Each row is where one point has got to under a steady rotation. How many ticks took it there?
The counts run from 0 to 467.
[  2.6 -38.5  -5.5   0.0  -6.3  11.1  -0.4   0.6 -15.3  22.7  44.9   5.7
  12.9 -26.4 -13.2  -4.2 -33.6  -4.0 -16.7 -18.4  -8.6 -10.7 -19.2  -2.2
 -23.1 -20.2  -7.3 -11.2  29.7  15.1 -13.7  16.2   9.2  22.1  -1.1 -38.6
   4.6   2.9 -17.9  -2.9  31.3 -15.1 -56.9  -2.2 -14.4   5.2  -5.4 -14.7
  19.6  30.5 -22.7 -10.4 -21.6 -21.6 -12.3  19.8  32.8  -6.3   9.7 -40.0
   9.2  14.1]
325
[-10.2 -12.9  -6.8  -6.5 -15.3 -22.4 -29.0   5.2 -11.3 -20.5  24.6  14.4
  -2.1   5.2  20.2   8.9  -7.8   3.3   6.4 -24.9  16.4   0.0   2.3 -11.4
  -3.4  56.5  17.4 -25.3   6.2 -19.9  -1.9 -15.1   1.7  19.6  -8.7  -4.0
 -18.2   4.6  12.0  -7.1 -42.4  20.0  46.2  23.3   9.5  10.0   3.2   5.1
  -4.3  19.7 -19.8 -26.6 -23.2  15.3  -3.1 -12.2 -36.9 -24.3 -35.8  14.3
  42.5  16.8]
459
[ -1.0 -44.3  -6.6  10.5  -7.0  -4.6   5.6  15.0   0.0   8.2  44.5  -7.2
  32.1 -29.3   5.4  10.9 -20.6  11.0  -6.6   4.8  30.5 -22.8 -35.8 -13.5
 -11.1 -24.5  -4.6  -7.4  10.3  -7.8  -8.7  58.3   2.5  16.1 -29.8 -23.4
   0.8 -11.0   2.1   7.7  17.9  -6.6 -19.4   8.1 -15.5   3.5 -12.9 -18.7
  20.6  -6.6 -17.6 -17.4  -9.2  -6.4  -0.1  32.8  19.8  13.1  19.3 -54.4
  -3.1  13.3]
319
[ 19.9   3.3  42.2   1.6 -29.6  -4.6 -25.8   8.2 -21.8  -1.7   4.5  22.2
 -36.3 -11.8   8.9  12.5   5.9  10.8  29.1  -1.8 -16.1  -8.4  22.9 -18.0
 -42.2  -0.1  10.7  -6.4 -20.6   6.1  -9.3   8.3  37.0   4.1  32.3  22.9
  15.8  -5.1  14.1  13.5 -31.7   8.4   1.9  28.0  -3.2  -7.5 -46.0  -6.5
  17.9 -16.6  17.1 -15.6  14.5   2.5  10.6 -23.2  18.4  31.8 -11.8  10.9
  49.8  -2.3]
397
[  1.3 -33.7  -3.6  32.0   0.1  -7.0  13.4  12.4  -1.1   9.0  54.3 -26.3
   9.6 -41.3  -5.3  -9.0 -23.6  -3.2   4.4 -22.7  20.3 -20.4 -11.2  -6.6
  -2.5 -31.9  18.8 -33.9  -1.5 -12.4 -20.3  42.3  21.1  11.8  -9.7 -18.8
   8.0   3.3  -6.4   8.1   5.3 -12.5 -34.6  17.8   8.1  -7.7 -28.8 -18.1
  10.9   4.4 -10.2 -34.6  -6.7  -7.1  -0.7  22.6  31.3  15.4  16.3 -35.9
  -7.4  23.3]
330
[ 16.0 -32.7   3.0 -21.6 -39.7   5.4 -20.2   6.8 -22.5   6.1  -4.7  18.4
   1.3 -13.6   8.6  23.0 -23.2 -20.5 -16.4  22.6 -18.8   1.3 -19.9 -23.9
 -34.0  18.4 -31.8   3.7  28.8  -1.9 -14.8   3.7   7.8  -1.4   0.3  10.7
 -19.4 -32.2 -20.7  12.4  18.3  16.8   3.1   9.1 -23.5  16.8  -7.2  19.6
  30.1   2.0  -3.6  -9.8 -33.1   2.2  -5.3  28.5  41.5 -16.8 -24.0  -3.9
  53.1 -20.4]
418
[ -1.9 -33.8  14.2 -19.7  -9.3 -10.5 -18.8   8.3 -16.2  12.4  30.6   6.3
  38.5 -13.3  10.9  25.7 -23.3  35.3  -8.2  11.6  41.1 -29.1 -15.3  -1.1
 -29.0  27.5 -10.1  19.1   4.3 -19.3  19.4  46.9 -14.0  38.8 -37.9  -9.3
  -8.0  -8.5  -1.5  12.4  22.6  -0.1   6.6   6.7 -20.0  -2.0  -2.7 -12.9
   7.6 -12.8  -6.1  -1.3  -0.9  -3.0  -0.1   4.6  -7.1 -14.4  -5.1 -55.5
  33.1   9.8]
309
[ 12.1 -11.3   0.2 -10.2  38.5   9.0 -23.7   7.2  39.8 -17.5   4.5  17.8
 -14.9  30.6  -6.5  18.5  -7.3  -7.9 -31.0  -9.1   6.9 -23.3   3.2  -1.1
 -19.2  -4.9 -17.4  15.2  16.5  -6.6  -3.5 -10.5  15.8  27.1  11.6  -9.0
 -46.9 -10.1 -15.5  -4.1  11.2  32.3 -16.6  22.1  12.7 -17.5  19.4  30.8
 -26.3  49.3 -20.7 -28.6 -36.1   6.9  -1.2   2.7  32.9 -27.2  -5.4 -26.1
  10.1 -21.2]
245
[ 12.6  -6.3   7.9  -7.1  -4.8  25.8 -19.8   3.1  16.4 -15.1  -5.1  26.4
 -10.6  53.2   5.4  21.2 -16.5  17.9 -28.6  -1.0  -1.4 -27.1 -29.4   2.2
  -9.3  -5.9 -18.8  17.7  23.1  16.6  17.6   7.4  15.5  46.7   6.4 -28.7
 -42.8   1.3 -17.2  -0.6   2.6  29.4  -8.4   0.5 -12.9 -25.1  25.6  13.7
  -7.0  41.9 -10.3 -12.9 -32.4  11.0  -0.3  25.1  18.6  -7.4   6.0 -24.1
  10.6 -23.8]
257
[ 13.5 -24.4  -3.5 -14.9   8.7  -9.5   1.6   0.5  22.9 -23.4  -6.2   6.0
 -11.4 -19.8  -6.5  21.0   5.0  16.7 -49.5  35.7  34.0  -5.0 -15.1  22.2
 -16.1 -57.3 -32.4   3.5   7.1  -5.9  -2.6  50.4  17.2  12.0 -45.1   9.2
  -4.2  -2.4  39.2  12.2   4.3  -0.5   8.1  33.5  -8.1   8.7  -4.2   3.9
   6.6 -10.8 -20.6 -26.6   2.3  11.4  -0.4  19.3   0.6  25.1  26.3 -21.9
  20.9  12.1]
204
[  9.3 -26.8   2.3 -17.9 -15.0 -21.8 -16.7  38.7  -2.0 -12.3   4.6   3.8
  -4.0 -38.9  15.6  33.3  22.9  -2.3  23.4  13.9  16.2 -14.3   8.5 -41.3
 -31.4   0.7 -20.4  13.8  -4.7  -4.7 -33.2  32.7  26.2 -18.5  -2.0  33.0
  -3.2 -25.1   9.2  14.6  -2.5   7.5  22.8  33.3   5.0  26.5 -38.1   3.8
  21.0 -17.6   4.9 -31.0   9.4  20.1  21.7  24.8  31.2  20.1 -27.3 -14.9
  21.4 -13.4]
410
[-22.2  -2.4  -9.3  10.4 -22.8 -17.4 -11.8  27.0   9.5  -8.3  27.9 -10.1
 -17.2 -27.0  24.5   5.6 -18.6 -14.7 -15.6 -40.6   4.2  -2.3  -5.4 -20.8
  -1.8 -14.5   9.6 -43.2   6.4 -17.3 -24.9  21.7  53.5   5.4   0.6   3.7
  -8.3  19.7  26.6  -7.9 -27.2   4.0  -0.9  37.4  27.2  18.7 -23.5  -5.2
   0.1  -7.8  -7.5 -38.9 -30.2  10.3  10.6  22.8   6.5   0.4  -5.4  11.4
  -1.0  31.6]
445
[-12.9  -5.9  13.7 -21.3 -24.8   8.3  -3.1   3.3  -8.2  22.6  16.3  11.1
  25.6 -30.5   3.9  -9.4  -5.0 -31.4 -14.2   3.8 -35.8  15.4   6.1 -19.2
  -1.4  -3.4 -42.6 -19.0  35.9   7.6 -59.5  28.0  17.5   6.0  -2.2   5.1
   6.7  13.9  -9.1   1.8  33.1  -5.9  11.2  32.2   6.6   9.5   4.5   2.1
  13.4  18.1 -34.6 -36.4  -2.2  -3.1  -4.8  45.4  25.8 -14.3 -33.0  -4.4
  26.4  -5.6]
427
[-12.9  11.9  18.6 -11.4 -33.3  17.4  -9.1   9.8   2.3  13.3  13.1  13.8
   5.6 -15.0  17.0 -23.2  -8.1 -20.6 -17.6 -28.8 -35.5  17.0   5.3 -27.0
  18.6 -10.7 -39.8 -26.8  35.2   3.9 -52.8  17.1  44.0  20.4  22.1  -7.4
   2.1  30.8   3.6  -7.8  23.0  -1.3  -0.1  33.8  24.4   5.1   4.7  12.9
   2.2   7.3 -20.8 -20.0   1.9   1.8   5.1  40.8  21.1 -12.6 -18.2  13.3
   3.4   0.5]
48
[ 19.4  11.6  27.5  12.2  -9.0  -5.1 -12.3   6.1  -6.8   6.2  15.3  17.4
 -31.1 -20.8  -2.0   5.1   7.5  -5.0  34.8 -11.6 -12.6   3.8  16.2 -13.6
 -41.5 -29.5  12.0 -11.4 -22.7   5.9 -23.2   9.2  29.5  -1.3  20.1  17.9
  14.2  -3.3  19.9  12.0 -37.7  -8.9  -7.3  32.0   7.3 -12.1 -43.8 -13.3
  16.5  -9.2   1.8 -30.9   7.0  -1.1  10.0 -11.0  25.7  51.2 -14.2   0.6
  44.0  12.2]
7
[ 21.2 -59.4 -12.0  18.7 -21.6  -7.0 -21.7 -11.3  -1.7 -47.2  20.0   1.2
 -26.0 -11.0   6.4   4.3  -3.5  50.0 -24.4 -12.4  47.2  17.5   7.8  -4.6
  32.5  31.2   6.6 -17.9   3.5   2.6   8.7  11.6  36.7  40.0  10.0  -5.5
  -5.9   5.5  27.8  -7.6 -16.2   5.2   7.5   1.8  -3.1 -17.1  -2.5  16.4
 -13.7  -0.2   3.1  13.1  -3.0   0.0 -18.8   0.6 -29.7   4.1  19.3  24.2
  13.9   5.2]
171
[  3.9 -18.5   1.7 -18.1 -25.5  -8.1 -18.3 -32.3   3.6  31.9  22.1  23.5
 -31.2  13.3 -10.8 -15.3 -18.2   7.6 -28.3  -9.3 -26.6   7.2 -24.8  10.0
 -39.8 -11.2  -1.3  -8.3  15.1   2.5  21.0 -16.1  30.6  13.7 -11.8 -21.1
  13.6   8.0  18.0   0.4 -28.5 -23.3  -2.7   9.2 -19.3 -12.2   6.1   0.7
  22.4   0.0  -4.2  11.7 -53.7  11.4  -6.5 -13.1  21.2   9.3   2.6  -2.4
  44.3  55.2]
108
[ 12.9  -3.4  22.3  19.0 -11.7  18.1   6.6   8.6 -11.4 -10.7  14.4  33.1
 -17.2 -30.8  18.8   5.2   6.5   6.3  12.3 -21.8  12.5   8.1   5.2 -29.0
 -13.8 -44.4   5.9 -25.1 -13.5  11.1 -19.1  18.8  45.2  15.5  18.8   5.1
  11.4   2.8  24.6  15.1 -19.2  -2.1  -4.2  31.5   9.7 -12.8 -30.8  -5.2
  19.9 -15.1   6.8 -19.5  33.2   2.1   6.6  13.4  27.2  62.3   8.0   4.2
  23.7   9.8]
387
[-20.5 -25.0 -23.3 -20.7 -14.0   7.2  -1.8   7.0  10.8 -23.7  18.6   5.7
 -10.2  -6.1   4.2  25.8  19.0 -30.8  18.2  -4.0   7.1 -25.9  -6.5 -15.4
  -3.4   7.5  26.8 -19.8   0.2 -10.6 -26.0   4.5   4.3 -10.3 -13.6  16.2
  -5.7  -1.6  12.4  16.4 -51.3  18.7  70.7  10.9  13.7  -4.1   9.0 -21.1
   1.1  33.7 -19.3 -47.7   5.6  31.6  19.6  22.8  13.2  14.9 -18.5  11.0
   7.0  11.5]
467
[  3.0 -47.0  12.7 -52.1 -11.0   9.5 -26.5   7.3 -13.3   7.4   8.0  21.4
  -1.1   6.4  -4.4  31.1 -22.3  29.1 -18.7   4.1   3.2 -48.2   0.7   6.1
 -59.8  12.2 -19.9  33.5   3.1 -13.2  22.8   7.8   2.0  23.7   4.3  -7.3
 -14.1 -22.8 -14.3  18.7  11.6  19.2 -10.0  -2.1 -23.7  -0.4  -3.9  -8.3
  11.7  15.0  -2.7   7.7  -6.2  -0.4   7.9 -10.1  28.6 -18.8  10.9 -48.6
  20.7   3.6]
303
[  1.1 -26.1  27.6  35.7 -32.6  -6.2  -0.3  -3.5 -23.0  24.1  43.3 -30.3
   2.0 -10.5 -26.4 -10.5 -26.2  -4.7  21.3  -1.5 -22.8 -23.5 -15.4  12.7
 -16.4  -4.0  19.6 -31.2   1.6   0.7 -20.6  34.0   6.5  19.7  -1.8  -6.2
  22.9  20.6 -25.9  15.5 -14.0 -18.0 -22.3   4.2 -15.2 -31.2 -27.8 -28.6
  10.1  18.8  -1.6 -41.5 -17.4 -10.7  -0.4   2.4  30.2  19.6  12.0 -26.3
  17.5   4.4]
328
[-15.1 -10.1  -7.5  -4.9  19.8  -3.5 -11.3   9.6  -3.8   6.8  29.7   8.6
  -4.6 -21.4  -2.6   7.1  -7.0  -9.3  23.2 -57.7   6.7 -14.2  36.3  10.1
 -40.3  -3.3   4.8 -14.6  12.6  10.2 -41.1  -6.1   5.0  24.6  24.8  -4.1
 -13.5  -2.6   6.5  -7.5   3.6  18.0 -38.6  -2.6  37.7   1.7  -1.0  -1.1
 -21.2  47.6 -17.4 -47.4  10.0  -7.8  -5.0 -11.2  15.9  -8.8 -11.0 -38.2
  -7.2   0.7]
347
[ -8.3 -14.9   3.3   6.7   3.7  -9.0  -5.5  22.2  -6.5 -11.0   5.8  -9.1
  -7.9  -5.6   2.9  31.2  -3.3  -5.8  46.4 -36.3  27.4 -30.4  14.5   6.8
 -34.2  -1.4  29.9 -13.7 -10.9   1.4 -29.2  25.0  -1.0  22.5  12.9  18.9
 -20.9  -4.6  15.3   6.3 -34.9  29.8  -1.9  -8.3  22.4 -18.8 -13.4  -9.7
 -17.2  27.4  -2.5 -64.6   8.9  16.8  10.7   3.0  19.4  33.1  -8.6 -32.6
  -0.5 -11.1]
352
[ 24.4 -39.6  10.4   5.7  -8.3  41.7 -18.6 -11.5 -15.5 -19.3  33.7  36.9
 -24.0  19.0   3.0  -1.6 -14.2  29.6 -24.1 -12.3  -3.7 -31.6  -1.3 -20.2
  -4.5   5.0   0.7  -1.8 -10.4   3.5  23.8 -18.5  38.3  22.4  40.0 -45.5
  -4.1   4.7 -27.0   9.6 -10.4   8.9 -19.2  18.8 -19.8 -19.3 -10.5  -9.4
  13.5  31.8  -6.5  25.0  -0.4 -18.9   2.1  -6.9  20.3  -6.5  31.4   4.1
  10.1  -1.3]
280
[ 18.7 -49.0  14.2 -19.3 -14.6   2.9 -14.4 -18.6   0.2 -28.4 -18.0  -3.0
 -28.1  -2.0 -34.1  17.5   7.8   4.2 -14.9  48.9  -3.3 -22.3  29.3  30.2
 -24.3  -4.9 -15.5  -0.3 -10.2 -10.2  -5.4  13.0   2.9   2.7   6.1  44.9
  -1.4   0.1  -9.5  29.3 -19.6   8.0  44.3   8.3  -9.8 -34.7  -2.9   1.2
  -8.7  25.6   3.0 -26.5  22.8   8.8   4.8 -19.4   9.9   6.6  20.2  17.2
  36.7 -19.8]
190
[ 14.2 -40.9   9.0   6.7 -50.9   7.6 -24.9 -12.3  -9.4 -23.5   1.6 -20.2
 -55.4  23.0 -18.7   0.1   4.2  32.0  -0.3   0.9 -13.0   4.6   4.5  19.8
  18.9   3.7   7.4 -15.0   8.1  29.9 -11.0  20.9  40.6  26.9  24.8   8.5
  17.9  33.8  13.1   2.8 -35.0  -4.7  11.5 -10.5 -10.4 -39.5 -10.2   0.1
 -14.3  15.4  13.2 -10.0  -6.1  11.3  -4.9   1.0   0.5  29.8  22.2  32.5
   2.5  -4.7]
167
[ 15.8   1.0  14.8  12.5   4.3 -13.6  -3.5  16.9   4.2  -3.0  16.5  26.8
 -26.8 -35.0  13.9  14.1  11.8   1.8  23.1 -26.7  15.0   4.6  13.2 -28.9
 -39.2 -37.2  12.7 -13.0 -16.1   2.8 -21.4   9.9  39.2  -4.2   5.0   5.7
   7.4 -13.9  28.8   2.7 -29.2  -0.4 -15.4  39.6  16.4   1.6 -41.5  -5.3
  17.5 -18.7   0.7 -32.4   6.4   4.3  10.3  -0.4  28.0  51.3 -10.8  -5.6
  34.2  18.7]
8
[-12.0  -1.9   4.0   9.8 -31.1  -0.3   1.5  22.2   6.7   8.9  13.5 -19.3
   5.3 -27.2  17.7  -0.5 -22.6 -22.3 -12.2  -7.2 -13.9   1.9 -21.8 -25.2
  12.4 -26.0 -11.3 -41.9  17.0 -21.5 -38.5  46.3  35.5   1.1  -8.3  13.0
   6.0  19.2   2.9  10.1   3.8  -1.6   6.8  46.6   2.5   4.1 -20.0  -2.6
  10.7 -16.2 -11.1 -50.5 -14.7  10.7   8.2  45.9  31.0  12.3  -2.1   6.7
   6.3   8.5]
433
[-11.1 -16.9 -12.5   5.6  12.5  -8.0  -0.9  33.9   5.6 -16.5  13.5   4.3
  -2.2 -17.7  12.0  35.9 -10.2   1.1  26.9 -46.6  46.1 -28.1   8.2   0.9
 -31.9  -9.2  22.6 -12.4  -6.5   0.2 -26.3  22.5   4.0  34.9  -4.6  13.9
 -28.4 -18.1  22.1   2.4 -22.6  32.0  -8.3  -7.0  26.5  -3.1  -9.5  -4.0
 -19.1  20.8  -2.6 -52.9   2.6  19.3   4.2  13.2  12.6  25.2  -1.8 -34.7
 -10.0  -3.4]
353
[ 13.7 -16.3   6.4   9.4 -14.8 -14.6 -18.6  12.2  -2.6  -3.5   7.8  11.8
  31.7 -12.3  32.8  20.4 -16.3  -5.1   3.0   7.9  18.6  21.8 -24.9 -46.8
   9.7  33.9 -21.2   5.2  18.1 -14.0 -12.3  24.7  11.1  15.6 -13.4  13.5
 -23.8 -33.9   2.3   1.1  10.4   4.7  21.8  22.0  -6.5  -4.4 -10.1  34.2
  10.4 -17.1  -4.7 -21.9 -33.7  16.8  -4.3  41.8  20.1  -5.5 -39.3 -10.3
  52.8 -16.5]
33
[ 30.6  -6.8  22.6  32.7  25.3 -32.4 -20.8 -15.5  16.1 -19.5  43.8 -11.4
  -4.4   0.5 -23.9 -17.7   9.9   6.1   0.6  21.4   2.8   5.1  24.3   3.2
  10.4  27.2   9.3  -9.8  -9.9   5.3  -9.5  12.2   9.8  17.3  -4.5 -16.2
   9.7  12.7  -9.3  -9.3   9.2 -13.1 -12.6  45.1  20.1 -25.0  -2.3   4.7
 -19.2  32.6 -38.4 -36.4 -23.9 -13.1 -10.7 -27.4 -25.2 -22.0 -31.5  -4.0
  34.5 -13.9]
230
[-11.3   8.1  26.1 -28.5 -24.0 -11.9 -16.3 -37.4  -1.5  23.9  35.8  22.1
   5.6  -4.6  -0.4 -26.6   3.3   1.7  -6.1  -2.8 -20.8  13.9   1.3  16.8
  -5.7  -5.9  -1.1 -14.3   5.2  -2.7  -3.7  19.2   7.1  22.5 -27.5  -8.0
  33.2  31.6  32.0  -2.5 -14.1 -37.8  40.5  23.9   9.0 -18.8  16.6 -13.9
   3.4  -8.0 -21.0 -12.3  -3.9   0.8  -3.1  -2.5 -16.4   1.6 -15.6  -6.5
  43.2  49.5]
104
[  0.7  13.5  39.6   1.7 -18.2  28.7 -15.8  -3.7   4.2 -13.3  26.0  19.1
   7.8  31.9   8.3  -1.3  14.5  33.0   2.2   7.3  -5.4 -19.7  -3.1  -0.8
  33.3  12.4  -8.6   7.1  14.2  39.5  -8.0  39.2  10.2  57.6   4.9 -41.6
   5.5  48.2 -10.5  -7.0   1.7   6.0  15.3  20.8   2.5 -27.6  25.5 -14.9
 -11.0  39.3 -23.3 -13.1  17.0  -2.1   4.7  23.5 -24.7   2.5 -15.6 -13.0
   1.7 -16.8]
265
[ -8.1 -12.9  -3.5   8.9  -2.4  20.8  16.2  23.4  -7.7 -20.3   4.4  16.2
   8.3 -13.2  16.3  32.0   7.2  -5.4  28.8 -11.1  28.6 -10.3 -11.1 -20.9
 -12.8 -24.4  21.3  -6.7  13.5  23.9 -37.0  33.3  -5.1  25.9  -9.9  13.3
 -18.0 -11.0  16.6   8.7 -27.0  29.4  20.9 -16.1  -1.9 -10.6   3.2 -10.1
  -2.0  26.0  -6.5 -48.2  18.7  23.6   5.0  35.9  15.9  54.5  -7.9 -27.2
   3.9 -17.6]
364
